In the data rows, 128 means zero.
Some points, one per row:
168 135 123 152 161 122  91 159 113 152 146 124 106 123 136 129 143 147 123 127  99  72  87
121 119 135 129 129 143 120 132 154 134 116 134 134 131 144 152 135 122 126 137 112 122 139
 77 121 115 148 149 181 105 210 149 144 108 105 146 129 115 157  93 174 163 148 105 124 151
123 135 116 133 159  74  89  76 118  25 106 138 132  76 154  42 104 137  60  79 153 136 170
110  87 210  71 114 175 166  82  54  11 128 178  97 143 147  45 102 107  50 105 141 155 146
113 183 130 118 126  94 133 105  89  94 128 120 105 103 135  74 167 164  99  85 135 151  60
162 129 118 178  93 122 139  92  88 135 168 125 155 101 103 113 159  67 150 146 111 109 156
148 127 180 138 129 108  72 120 116  41 159 120 173 113  76 127 114 114 115 111  99  83  95
134 115 134 134 129 142 108 122 154 132 115 147 127 132 142 158 111 124 125 149 104 127 138
174 152 131  94  45  12 123  36 111 150 112 153  77  86 190 108 154  55  60 147 152 189 159
150 118 142 117 134 143 116 120 125 120 120 127 129 143 120 133 131 123 116 127 135 129 112
147 119 124 136 125 124 135 116 115 148 138 125 124 132 120 119 129 102 122 127 127 149 137
 52 156 123 102 129 176 138 200 137 156 116 127 161 155 118 133 126 169 162 130 190 116 144
152 133 124 134 130 116 124 121 124 118 129 128 137 123 120 109 127 111 120 118 131 118 114
128 130 125 144 142 118 145 126 125 116 142 121 109 122 125 141 122 118 119 120 117 124 131
157 143 140 129 115 109 143 109 102 104 140 128 107 121 152  98 145 102 103 133 116 134  99
 57  97 117 111 187 244  62 255 209 186  97  79 214 160  89 227 114 255 198 127 124  75 126
 98 136 126 138 149 146 129 146 139 147 116 125 124 125 121 169 127 135 126 123  90 118 119
123 130 143 102 133 132 112 129 129 134 119 134 116 135 141 140 119 123 114 128 118 138 120
117 111 149 109 133 152 114 136 152 139 107 138 141 155 131 150 113 145 135 149 134 150 127
124 127 127 139 139 140 119 139 128 125 120 121 133 119 128 134 129 144 117 119 110 124 128
124 131 122 129 111 116 130 128 122 117 133 131 114 126 134 109 117 133 113 130 139 136 137
161 137 119 140 128 120 154 120 101 119 142 113 121 124 135 100 133 115 106 110 126 132 107
141 153 146 134 113  93 153  96 102  71 144 138  74 107 143  70 125 110  98 121 135 153 129
116 123 136 123 132 139 117 131 115 149 121 119 136 141 115 155 115 129 134 136 124 128 132
139 134 118 176 109 105  98 134 165 155 147 125 137 102 126 125 141 116 157 162 119 100 124
114 129 151 101 111  94 117  91 100 100 170 123  95 112 118  96 129 118 135  89 134 109 123
180 133 118 146 139 141 125 129 113 103 158 114 127 139 110  95 110 101 113 112 147 111 103
104 132 137 135 118 125 128 103 108 118 129 126 131 123 135  92 127 128 111 114 162 133 117
165 111 130 125 140 103 134  93 131 133 123 133 108 124 144 113 164 105 110 122 128 135 116
104 125 138 143 161 149 146 129 147 124 116 116 141 127 110 134 143 167 111  79 146 135  87
123 150 127 120 139 103 130 155 148 105 127 122 114 136 127 150 104 159 121 118 137 141  90
114 125 128 127 171 165 143 151 188 157 131 125 115 136 125 166 164 146 136 116  99  93  74
  0 104 148  65 130 180  99 205 117 125  47 122 145 171 172 198  96 255 191 103 196 130 131
108  94 120 142 141 210 107 175 140 140 110 131 172 168 105 157 104 128 142 161 124 144 136
125 130 128 136 139 126 125 140 132 136 133 119 113 127 125 133 124 130 137 119 118 123 127
131 135 124 131 139 132 123 140 126 144 125 113 121 135 131 142 118 140 144 127 134 112 123
148 124 145 129 129 128 122 115 142 111 129 138 134 124 130 117 138 124 125 127 129 119 116
107 118 172 122 237 134 134 184 254 203 142  71 156 166 129 252 161 179 232 152 114  36  17
110 126 133 123 112 123 130 127 116 139 118 138 142 129 133 138 128 131 131 133 143 147 135
150 130 143 129 127 129 106 117 138  89 138 123 126 141 119 134 118 143 137 143 127  98 133
105 143 141 131 140 129 101 131 111 131 135 118 115 132 127 110  95 165 106 120 135 107 123
162 129 125 114  94  92 136  97  78 118 127 127 105 131 152  81 137 106 103 128 157 135 130
101 128 125 134 152 168 146 156 131 103 141 118 128 144 116 134  64 124 125 117 114 165 131
160 108 145 125 114 117 127  85 129 111 130 158 145 117 145 113 162 106 109 128 145 123 122
135 135 129 157 175 117 121 120 145  96 147 129 121 131 123 122 118 120 117 107 100 134 114
 68 103  50 160  93 175 183 167 138 113 148 114 121 124 100 123  35  75 184 212 152 144 201
164 114 143 139 135 100 128  87 130  93 145 140 112 119 135  86 150  95  98 108 137 140 126
Here are 12 more points, each followed by its number:
109  93  93 127 148 228  68 216 177 187 114 143 217 166  98 255 102 174 179 157  70  73 224 0
121 122 142 100 146 152 110 139 142 119 120 137 129 143 129 142 119 153 107 115 121 124 131 1
121 126 129 137 131 130 127 143 135 129 127 125 127 124 119 137 116 132 142 139 124 122 140 2
122 143 122  76 116 134 110 147 129 114 114 126 111 123 143 104 115 183 108  99 137 109 128 3
143 117 132 136 128 147 125 120 132 135 132 135 133 125 127 124 133 111 137 135 125 122 126 4
123 134 124  91 111 134 112 150 127 123 122 133 113 130 130 118 125 160  82 116 146 114 132 5
136 136 130 126 128 131 121 129 136 123 128 126 135 128 136 129 126 137 124 130 137 131 117 6
 96 127  85 159 120 139 153 175 129 147 145  96 134 128 107 142 116 125 168 132 137 118 162 7
153 122 142 125 132 135 118 128 137 137 126 131 131 138 128 127 134 117 123 141 128 131 117 8
129  94 116 143 120 134 136 127 146 139 116 149 130 143 143 132 129 126 119 151 149 118 155 9
124 132 129 121 124 124 131 121 122 134 124 126 130 128 130 133 123 126 136 136 139 132 126 10
103 133 131 156 161 126 134 133 142 141 129 118 152 127 136 141 142 154 140 117 132 131 101 11
Which three of these numbered points are nearest to each point below by angle, seen from the average point of the first points? Their numbers follow each, nearest first.
123 108 121 148 117 135 134 124 138 142 116 137 120 130 138 126 138 138 128 147 137 148 142 > 9 10 4
134 123 125 145 131 134 128 129 135 134 135 130 135 123 118 128 135 115 131 121 120 119 134 > 4 7 2
127 145 138 135 155 142 142 146 135 125 127  98 141 115 120 133 146 162 131  90 153 118  84 > 11 6 3
161 115 139 101 135 125 128 124 123 137 136 135 110 136 140 113 141 109 122 126 122 126 104 > 8 4 6
 98 151 121 124 113 132 120 152 115 105 127 115 125 120 143 121 118 168 121 121 116 121 134 > 3 5 7
103 133 135 155 163 157 151 141 148 132 133 111 159 132 118 135 143 188 117  93 137 135  76 > 11 1 6
138 136 130 120 129 120 115 127 129 136 122 130 128 129 134 131 125 140 116 126 132 131 121 > 6 5 8
124 124 126 137 117 136 124 136 135 137 126 134 136 124 136 134 141 141 134 141 137 120 132 > 9 0 2
170  82 164 110 166 122 113 107 214 135 143 153 168 160 114 150 139 102 149 146 149 117 115 > 8 4 9
106 125 120 123 105 128 136 115 118 144 113 129 147 124 128 149 134 133 134 133 145 148 145 > 10 9 7
109  89 116 143 143 172  93 161 142 161 115 130 150 143 121 190 114 162 140 145 103  92 168 > 0 2 1
117 134 133 105 156 121 129 135 139 117 127 110 117 140 135 142 116 133 121 103 125 148 120 > 1 3 11
108 115 101 151 142 135 154 152 140 156 126 103 102 125 118 133 117 138 146 106 119 117 131 > 7 2 11
139 125 127 136 163 129 145 129 131 103 143 115 159 140 118 128 112 136 126 113 123 115 108 > 11 0 7
135 127 139 133 135 128 130 128 130 121 126 124 132 126 129 138 127 120 119 114 115 149 134 > 8 4 1
141 128 139 111 105 126 130 134 119 100 126 142 124 123 135 113 124 132 105 137 124 119 138 > 5 3 9
137 122 129 111  96 135 121 134 130  93 110 138 129 121 137  89 125 121  99 121 138 132 157 > 5 3 9
136 153 127 110  91 104 131 106  93 143 128 119 127 126 146 119 132 121 131 124 168 123 135 > 10 6 5
122 123 123 111 146 114 124 139 135 118 121 125 117 141 144 121 114 168 119 118 148 110 126 > 3 5 1
140 114 139 142 123 128 125 104 124 146 138 137 140 129 122 135 147 105 145 134 129 109 125 > 4 8 10
116 123 122 161 136 131 122 151 144 134 128 120 122 122 116 145 112 128 148 146 117 114 147 > 2 7 0
 97  97 114 140 102 112 111 142 127 126 112 140 131 126 132 133 133 139 124 170 138 175 161 > 9 2 10
183  58 158 142 170 139 132  81 119  84 117 143 143 152 118  74 187 104  68 113 117 141 126 > 8 4 9
128 178 134 139 123 111  95 133 101  63 149  98 114  89 138  85  98 155 134 105 116 153 143 > 3 5 6
141 112 128 135 134 130 130 127 122 125 131 128 132 123 117 132 131 108 127 127 109 129 138 > 4 8 2
143 145 134 114 127  95 104 113 111 125 138 126 119 129 132 118 140 154 120 132 142 125  81 > 6 3 5
122 122 139 108 114 142 136 115 135 110 122 151 115 139 134 120 118 128 107 126 137 135 130 > 5 1 9
138 121 139 127 135 129 135 117 122 119 129 133 130 135 129 137 121 120 109 123 123 134 131 > 8 4 9
121 146 126 135 172 132 107 134 190 114 103 125  89 111 136 133 107 122  83  28  82 178 121 > 1 3 11
122 143 127 110 141 117 122 127 108 125 134 117 105 138 139 126 118 164 120 110 153 112 116 > 3 5 1
120 126 138 133 106 118 107  97 132 121 116 154 145  88 161 113 171 157 115 124 155 113 120 > 6 3 5
101 125 115 182 129 193 102 214 187 161 120 108 116 107  88 204 103 125 178 174  87  97 229 > 2 0 7
114 139 122 130 124 129 119 141 118 115 126 126 123 120 133 128 118 146 128 127 125 127 130 > 3 5 7
 62 134 124 100  73 121 149  85  84 175  84 147 171 130  71 189 159 165 144 135 210 197 180 > 10 9 7
132 125 129 127 136 132 121 125 138 123 131 132 159 129 130 125 130 140 119 134 124 126 123 > 6 0 8
 72 104  74 147 117 151 168 160 142 131 135 119 132 157 116 101  99  87 183 180 141 132 182 > 7 2 9
120 140 136 120 140 134 112 127 127 115 121 132 134 131 133 130 120 142 115 124 118 129  94 > 1 3 6
131 133 131 109 101  92 136  99  75 136 138 122 112 128 144 118 143 129 129 106 157 129 125 > 10 5 3
146 124 140 123 128 131 115 116 142 112 125 143 137 126 133 128 139 126 115 124 136 116 115 > 8 6 4
128 133 123 122 120 121 134 120 112 131 131 123 122 120 129 107 132 129 132 120 144 128 130 > 10 3 5
127 129 138 116 146 137 130 118 160 119 124 142 160 129 138 131 128 142 128 127 128 133 112 > 6 11 1
142 133 137 113 112 130 129 126 112 109 132 129 118 117 136 121 133 133 111 131 123 117 126 > 5 3 6
144 124 136  79  65 132 101 143  78  82 117 147 117  86 153 104 139 137  80 137 118 103 139 > 5 3 1
139 138 126 137 139 116 135 150 122 110 141 107 129 150 119 125 108 132 129 118 118 113 117 > 7 2 11
118 141 138 134 123 122  98 128 132 144 118 142 133 116 131 122 145 171 109 127 131 140 129 > 5 6 3
124 138 123 131 139 130 110 139 139 132 128 121 119 128 126 150 112 133 138 140 102 123 135 > 2 0 7
132 123 146 116 108  56 142  71  83 109 128 138 106 116 137  78 123  93 105 107 159 159 153 > 10 5 9
 90 112 168 140  95 128  80  79 177  88 111 186 132  80 177 109 127 117 110 154 162 135 149 > 9 6 4
166 134 147 121 139  93 138 104 107 111 137 133 121 127 137 109 131 109 115 126 144 147  86 > 8 6 10
114 140 150  61  90 141 109  89 104 155 109 149 101 117 193 110 173 146  98 129 136 128  75 > 5 3 6
121 116 119 127 132 150 100 151 136 148 116 138 151 137 120 163 123 147 139 142 116 114 158 > 0 2 1
133 129 125 130 137 119 122 120 137 130 133 122 116 128 133 133 129 128 120 115 113 139 133 > 8 4 10
172 171 104 142 120  67 156  98  91  94 139 114  83 101 141  87 139 135  99  99 154 139 105 > 6 3 5
146 148 142 140 151 131 113 129 168 129 113 128 124 118 129 151 135 127 138 129 115 124 103 > 8 11 6
110  88 124 156 129 226 121 167 150 142 119 130 177 169  97 154 102 131 147 148 123 132 152 > 0 2 7
104 121 124 132 131 140 143 132 139 133 117 131 135 143 131 120 128 137 124 122 144 142 129 > 9 11 7
174 152 147 129 130  87 143  93 107 117 143 118 130 135 142 107 127  99 110 125 168 139  96 > 6 8 10
138 120 124 130 149 128 145 167 169 125 112 128 118 132 146 146 132 140 115 151 111 165 100 > 6 8 11
142 134 125 143 146 110 121 156 142 133 128 120 131 140 127 171  84 128 147 131 102 121 134 > 2 0 7
138 108 148 142 126 149 131 121 129 133 130 144 129 137 127 130 135  93 125 142 124 118 125 > 4 8 9
108 124 138 127 130 150 120 139 130 130 121 139 128 134 134 143 120 146 123 127 137 135 127 > 1 0 5
128 135 126 108 124 116 114 138 127 126 131 124 113 123 127 122 124 142 133 133 123 113 128 > 3 5 2
162 148 131 149 124  68 179  53  77  72 124 118  37  99 192  48 133 100  51 114 153 161 110 > 5 3 10
111 108 117 135 136 172  96 157 143 148 118 134 166 137 112 179 120 142 141 148  98  98 165 > 0 2 7
168 151 116 147 111  79 152  95  85  95 150 122 152 118 133  84 139 112  95 118 132 139 131 > 6 10 4
 72 137  84 142 110 150 123 198 104 137 114  85 137 117 121 148  88 122 178 152 123 124 179 > 7 2 0
129 125  92 146 138 109 121 106 153 149 140 134 168 106 127 127 170 143 147 118 145  74 112 > 11 4 9
145  97 136 116 162 102 130 102 157 134 136 153 131 141 120 126 152 115 125 110 141 122 154 > 9 8 4
163 172 120 182 255  87 121 133 181  39 174 108 124 136 109 113  96 113 103  61  71 127  97 > 11 1 6
 72 119 103 141 155 164 147 155 145 122 115 119 133 133 145  81 166 165 107 125 124 211 139 > 11 7 1
141 141 130 130 150 110 141 117 147 121 117 134 115 136 130 140 110 126  94 109 101 175 146 > 1 8 6
